Families of rows that turns and mirrors carry onto each other, the same ones carrying the whole set onto itself: the rest of each named row's family, in list order
4 families of 8 rows
z_700: -.16, .16, .04, -.11, -.04, .06, .00, .26, -.04
z_564: -.10, .14, .06, .04, -.04, .02, -.01, .32, -.17
z_285: -.23, -.17, .17, .06, -.17, -.13, -.09, .00, -.23
z_490: .27, .04, -.25, -.10, .08, -.09, -.29, .01, .09
z_965: .02, .03, -.28, -.05, .06, -.19, -.29, -.24, .14
z_905: -.35, .09, .00, -.16, -.15, -.13, .14, -.01, .08
z_113: -.16, -.29, .03, .13, -.09, -.16, .02, .14, -.30
z_57: -.39, .18, .04, -.04, -.12, -.08, -.14, .04, .07
z_98: .33, .03, -.21, -.02, .14, -.16, -.32, .09, -.02
z_176: -.05, .12, .07, -.17, -.06, .05, -.01, .30, .02
z_164: -.13, -.27, .10, .14, -.19, -.11, .21, .08, .03
z_247: -.05, -.10, -.02, .11, .31, -.42, -.28, -.05, .03
z_31: .20, -.21, .08, .06, .21, -.41, -.08, -.08, .22
z_820: -.12, -.23, .04, .09, -.11, .01, .19, .22, .10
z_608: .02, -.26, .10, .02, -.24, .03, .13, .08, .02
z_819: .25, -.21, -.03, .04, .24, -.26, -.05, .05, .27
z_94: -.33, .22, .04, -.10, -.08, -.05, -.03, .05, .02
z_471: -.26, -.22, -.06, .18, -.21, -.15, -.11, .08, -.13
z_404: .27, -.12, -.28, -.14, .01, -.20, -.27, .10, -.05
z_512: .11, .04, -.27, -.13, .04, -.16, -.31, -.19, .16
z_350: -.04, -.21, .09, .14, -.15, -.06, .26, -.04, .03
z_844: -.16, .08, .05, -.13, .05, -.11, .02, .32, -.16
z_926: -.15, -.28, .10, .15, -.17, -.16, .04, .11, -.24
z_894: .16, -.21, .06, .08, .23, -.45, -.19, -.05, -.02
z_184: .18, .03, -.21, .06, -.10, -.17, -.20, -.25, .20
z_693: .29, .00, -.23, -.18, .14, -.03, -.20, .03, .06
z_715: .26, -.10, .17, -.09, .30, -.22, -.05, -.03, .18
z_591: -.28, .21, .10, .04, -.03, -.09, .11, -.02, .07
z_393: .07, -.05, -.22, -.17, .02, -.30, -.18, -.22, .23
z_297: .12, -.20, .02, .05, .20, -.49, -.27, .07, -.04
z_598: .07, -.14, .04, .02, .19, -.41, -.31, -.19, -.06
z_5: .20, -.17, .12, .06, .14, -.36, -.04, -.10, .28

Same family as z_591: z_247, z_608, z_471, z_404, z_844, z_184, z_715
Same family as z_905: z_564, z_285, z_98, z_820, z_819, z_393, z_598

